In the data rows, the value 500 means zero.
Here is a table of points, one per row:
array([654, 381, 691, 441, 554, 646, 654, 629, 549, 516, 541, 560, 527, 540, 504, 427, 528, 666, 567, 531, 530, 505,
       579, 576, 605, 631, 507, 623, 600, 571, 656, 520, 573, 572, 411, 535, 518, 418, 675, 580, 619, 458])
array([534, 494, 506, 620, 574, 571, 543, 603, 454, 504, 421, 545, 547, 579, 615, 523, 586, 491, 461, 525, 473, 521,
       486, 475, 556, 604, 486, 618, 569, 680, 563, 482, 693, 557, 665, 534, 582, 627, 610, 542, 673, 675])
array([525, 685, 518, 477, 592, 621, 611, 564, 606, 488, 535, 641, 520, 510, 433, 638, 611, 482, 677, 469, 606, 579,
       575, 563, 483, 543, 533, 492, 594, 646, 487, 610, 532, 642, 533, 458, 592, 596, 441, 593, 596, 470])
array([520, 491, 371, 624, 523, 655, 532, 589, 512, 571, 526, 616, 507, 606, 512, 504, 460, 498, 590, 626, 498, 519,
       614, 664, 637, 457, 497, 638, 608, 629, 658, 462, 518, 569, 624, 632, 686, 434, 597, 530, 476, 589])
array([673, 612, 530, 604, 506, 621, 461, 556, 603, 486, 635, 547, 554, 643, 592, 678, 502, 518, 467, 489, 579, 507,
       493, 648, 600, 515, 471, 466, 493, 626, 560, 559, 534, 438, 667, 588, 462, 454, 624, 603, 631, 571])
array([596, 547, 525, 666, 658, 668, 494, 665, 539, 664, 530, 558, 570, 613, 728, 503, 533, 399, 592, 621, 578, 528,
       550, 557, 495, 548, 571, 485, 516, 558, 487, 512, 705, 531, 426, 432, 505, 471, 579, 602, 554, 509])
array([598, 534, 614, 489, 623, 499, 634, 502, 612, 638, 531, 676, 576, 525, 560, 601, 578, 614, 401, 540, 594, 592,
       587, 489, 519, 387, 627, 457, 627, 454, 417, 591, 532, 603, 593, 493, 699, 558, 572, 568, 592, 472])
array([590, 631, 541, 603, 552, 535, 553, 522, 515, 603, 513, 528, 618, 460, 459, 547, 646, 442, 591, 515, 677, 631,
       573, 710, 405, 539, 637, 499, 649, 604, 503, 603, 526, 531, 464, 557, 569, 630, 530, 527, 591, 450])
array([613, 421, 606, 509, 450, 553, 581, 563, 577, 436, 587, 474, 533, 537, 570, 554, 414, 593, 557, 629, 510, 643,
       624, 688, 647, 601, 618, 560, 640, 424, 638, 381, 629, 655, 554, 459, 518, 632, 421, 685, 570, 513])
array([522, 580, 561, 504, 660, 530, 636, 417, 571, 491, 624, 619, 640, 720, 606, 589, 576, 368, 547, 456, 540, 594,
       551, 513, 544, 511, 582, 528, 615, 464, 630, 543, 478, 532, 437, 678, 587, 649, 490, 585, 576, 525])
array([563, 505, 454, 588, 676, 606, 589, 589, 553, 397, 499, 407, 526, 548, 590, 606, 479, 581, 669, 580, 716, 571,
       500, 557, 573, 483, 485, 452, 506, 535, 550, 662, 573, 463, 617, 636, 556, 537, 626, 562, 571, 632])
array([521, 612, 559, 623, 352, 611, 566, 494, 568, 556, 405, 635, 634, 539, 488, 584, 592, 543, 590, 443, 648, 638,
       619, 469, 614, 530, 600, 608, 549, 449, 623, 682, 506, 562, 525, 555, 473, 578, 503, 615, 496, 609])
array([445, 545, 622, 588, 498, 535, 645, 673, 630, 546, 636, 496, 619, 620, 553, 568, 565, 444, 542, 678, 496, 472,
       553, 494, 436, 491, 494, 569, 520, 543, 464, 538, 652, 448, 691, 668, 567, 476, 580, 654, 509, 605])
array([567, 576, 711, 579, 520, 516, 510, 517, 467, 442, 602, 652, 395, 632, 551, 449, 673, 655, 622, 505, 626, 588,
       623, 623, 504, 479, 612, 536, 545, 516, 658, 532, 500, 539, 581, 482, 598, 597, 522, 555, 448, 564])
array([636, 498, 637, 435, 446, 705, 513, 446, 657, 562, 551, 481, 416, 495, 539, 497, 665, 424, 602, 575, 609, 507,
       643, 598, 596, 551, 516, 457, 529, 664, 611, 599, 526, 601, 531, 666, 646, 666, 567, 465, 513, 529])
array([588, 563, 513, 568, 467, 414, 598, 615, 597, 548, 687, 688, 610, 562, 542, 584, 598, 546, 658, 508, 498, 611,
       628, 470, 603, 567, 580, 393, 566, 457, 492, 579, 501, 563, 503, 578, 606, 606, 572, 443, 625, 473])
array([669, 565, 580, 564, 586, 618, 523, 646, 517, 680, 589, 464, 561, 649, 529, 656, 538, 649, 504, 579, 571, 572,
       588, 560, 492, 609, 372, 669, 546, 466, 516, 467, 576, 614, 457, 531, 564, 555, 394, 500, 555, 528])
array([614, 631, 602, 460, 524, 535, 542, 515, 574, 523, 527, 646, 577, 457, 648, 468, 599, 635, 654, 515, 675, 538,
       640, 512, 645, 463, 596, 641, 535, 653, 584, 369, 501, 514, 572, 633, 490, 628, 505, 492, 451, 483])
array([635, 565, 545, 571, 527, 533, 601, 669, 580, 527, 535, 451, 506, 639, 568, 433, 477, 424, 546, 578, 598, 548,
       569, 634, 584, 500, 518, 570, 508, 640, 512, 525, 451, 791, 599, 592, 475, 486, 650, 622, 467, 617])
array([532, 674, 608, 535, 529, 542, 641, 484, 639, 583, 604, 400, 575, 537, 606, 538, 431, 681, 511, 568, 479, 677,
       601, 499, 381, 630, 659, 521, 690, 553, 527, 548, 492, 557, 508, 546, 631, 412, 518, 515, 621, 585])
array([693, 617, 584, 563, 559, 476, 492, 501, 687, 486, 530, 633, 657, 456, 477, 573, 568, 459, 621, 521, 585, 450,
       474, 583, 581, 549, 602, 587, 540, 563, 569, 633, 523, 519, 471, 538, 651, 584, 439, 520, 509, 743])
array([540, 687, 604, 445, 650, 451, 509, 612, 473, 607, 498, 477, 602, 450, 491, 600, 577, 557, 499, 567, 455, 589,
       661, 570, 688, 585, 618, 570, 500, 440, 746, 538, 651, 631, 582, 553, 545, 416, 494, 504, 619, 519])
array([428, 480, 623, 670, 625, 501, 415, 593, 651, 590, 511, 549, 529, 538, 620, 649, 480, 645, 501, 613, 527, 468,
       623, 534, 516, 617, 457, 629, 515, 566, 643, 573, 571, 650, 421, 571, 547, 547, 604, 557, 604, 413])
array([585, 446, 526, 595, 606, 568, 486, 563, 424, 608, 641, 493, 557, 493, 633, 673, 544, 517, 668, 485, 512, 543,
       536, 561, 549, 514, 528, 473, 569, 639, 534, 608, 490, 564, 641, 668, 482, 450, 556, 659, 542, 639])
array([532, 579, 389, 502, 504, 468, 623, 671, 622, 488, 623, 618, 482, 547, 640, 545, 677, 541, 445, 603, 512, 632,
       368, 501, 574, 520, 642, 611, 597, 547, 661, 604, 471, 443, 479, 643, 626, 670, 527, 655, 447, 537])
array([627, 529, 587, 596, 563, 502, 720, 521, 466, 597, 547, 498, 587, 621, 600, 596, 495, 674, 517, 575, 483, 450,
       600, 695, 531, 605, 489, 609, 471, 546, 531, 698, 668, 586, 485, 539, 492, 553, 422, 484, 560, 455])
array([561, 544, 488, 540, 587, 595, 481, 509, 433, 575, 609, 552, 564, 571, 584, 564, 530, 554, 563, 697, 528, 472,
       599, 549, 457, 652, 588, 721, 413, 541, 458, 554, 546, 611, 526, 505, 523, 543, 647, 635, 677, 520])
array([517, 475, 481, 603, 640, 571, 583, 540, 583, 683, 621, 588, 501, 493, 527, 527, 482, 483, 525, 519, 520, 535,
       522, 544, 528, 716, 504, 649, 537, 523, 584, 515, 638, 507, 709, 485, 463, 620, 690, 490, 499, 647])
array([514, 588, 647, 486, 573, 637, 485, 511, 509, 488, 527, 649, 691, 568, 488, 532, 589, 628, 574, 635, 516, 624,
       541, 562, 558, 432, 589, 488, 632, 574, 590, 657, 480, 573, 529, 504, 465, 664, 527, 451, 529, 566])
array([484, 552, 638, 517, 572, 451, 614, 531, 550, 713, 576, 477, 459, 635, 543, 501, 517, 584, 606, 642, 575, 578,
       417, 497, 712, 588, 602, 633, 602, 507, 601, 568, 548, 479, 590, 479, 581, 499, 428, 517, 715, 489])
array([447, 617, 579, 554, 607, 528, 583, 484, 609, 571, 556, 467, 563, 599, 534, 549, 567, 639, 477, 603, 510, 668,
       603, 523, 789, 701, 617, 499, 629, 579, 422, 523, 577, 473, 468, 485, 595, 460, 523, 564, 505, 521])
array([467, 500, 484, 607, 550, 611, 541, 586, 574, 602, 621, 399, 698, 563, 553, 625, 557, 611, 597, 441, 654, 465,
       424, 607, 578, 448, 554, 455, 467, 606, 632, 511, 534, 590, 597, 559, 607, 546, 630, 614, 491, 613])
There is one direction along which these points spread out most. Take the direction at right angles to it along which they spread out most. Go by this last direction. Where along it does each point below lie, from 0 to 99? 50 is the average, and the first point above lies past it. One standard deviation of the points above along it is 16.
array([517, 475, 481, 603, 640, 571, 583, 540, 583, 683, 621, 588, 501, 493, 527, 527, 482, 483, 525, 519, 520, 535,
       522, 544, 528, 716, 504, 649, 537, 523, 584, 515, 638, 507, 709, 485, 463, 620, 690, 490, 499, 647]) 47
array([627, 529, 587, 596, 563, 502, 720, 521, 466, 597, 547, 498, 587, 621, 600, 596, 495, 674, 517, 575, 483, 450,
       600, 695, 531, 605, 489, 609, 471, 546, 531, 698, 668, 586, 485, 539, 492, 553, 422, 484, 560, 455]) 73
array([614, 631, 602, 460, 524, 535, 542, 515, 574, 523, 527, 646, 577, 457, 648, 468, 599, 635, 654, 515, 675, 538,
       640, 512, 645, 463, 596, 641, 535, 653, 584, 369, 501, 514, 572, 633, 490, 628, 505, 492, 451, 483]) 44
array([447, 617, 579, 554, 607, 528, 583, 484, 609, 571, 556, 467, 563, 599, 534, 549, 567, 639, 477, 603, 510, 668,
       603, 523, 789, 701, 617, 499, 629, 579, 422, 523, 577, 473, 468, 485, 595, 460, 523, 564, 505, 521]) 74
array([669, 565, 580, 564, 586, 618, 523, 646, 517, 680, 589, 464, 561, 649, 529, 656, 538, 649, 504, 579, 571, 572,
       588, 560, 492, 609, 372, 669, 546, 466, 516, 467, 576, 614, 457, 531, 564, 555, 394, 500, 555, 528]) 72
array([428, 480, 623, 670, 625, 501, 415, 593, 651, 590, 511, 549, 529, 538, 620, 649, 480, 645, 501, 613, 527, 468,
       623, 534, 516, 617, 457, 629, 515, 566, 643, 573, 571, 650, 421, 571, 547, 547, 604, 557, 604, 413]) 68
array([532, 674, 608, 535, 529, 542, 641, 484, 639, 583, 604, 400, 575, 537, 606, 538, 431, 681, 511, 568, 479, 677,
       601, 499, 381, 630, 659, 521, 690, 553, 527, 548, 492, 557, 508, 546, 631, 412, 518, 515, 621, 585]) 73
array([445, 545, 622, 588, 498, 535, 645, 673, 630, 546, 636, 496, 619, 620, 553, 568, 565, 444, 542, 678, 496, 472,
       553, 494, 436, 491, 494, 569, 520, 543, 464, 538, 652, 448, 691, 668, 567, 476, 580, 654, 509, 605]) 38
array([585, 446, 526, 595, 606, 568, 486, 563, 424, 608, 641, 493, 557, 493, 633, 673, 544, 517, 668, 485, 512, 543,
       536, 561, 549, 514, 528, 473, 569, 639, 534, 608, 490, 564, 641, 668, 482, 450, 556, 659, 542, 639]) 30
array([522, 580, 561, 504, 660, 530, 636, 417, 571, 491, 624, 619, 640, 720, 606, 589, 576, 368, 547, 456, 540, 594,
       551, 513, 544, 511, 582, 528, 615, 464, 630, 543, 478, 532, 437, 678, 587, 649, 490, 585, 576, 525]) 43
array([613, 421, 606, 509, 450, 553, 581, 563, 577, 436, 587, 474, 533, 537, 570, 554, 414, 593, 557, 629, 510, 643,
       624, 688, 647, 601, 618, 560, 640, 424, 638, 381, 629, 655, 554, 459, 518, 632, 421, 685, 570, 513]) 72
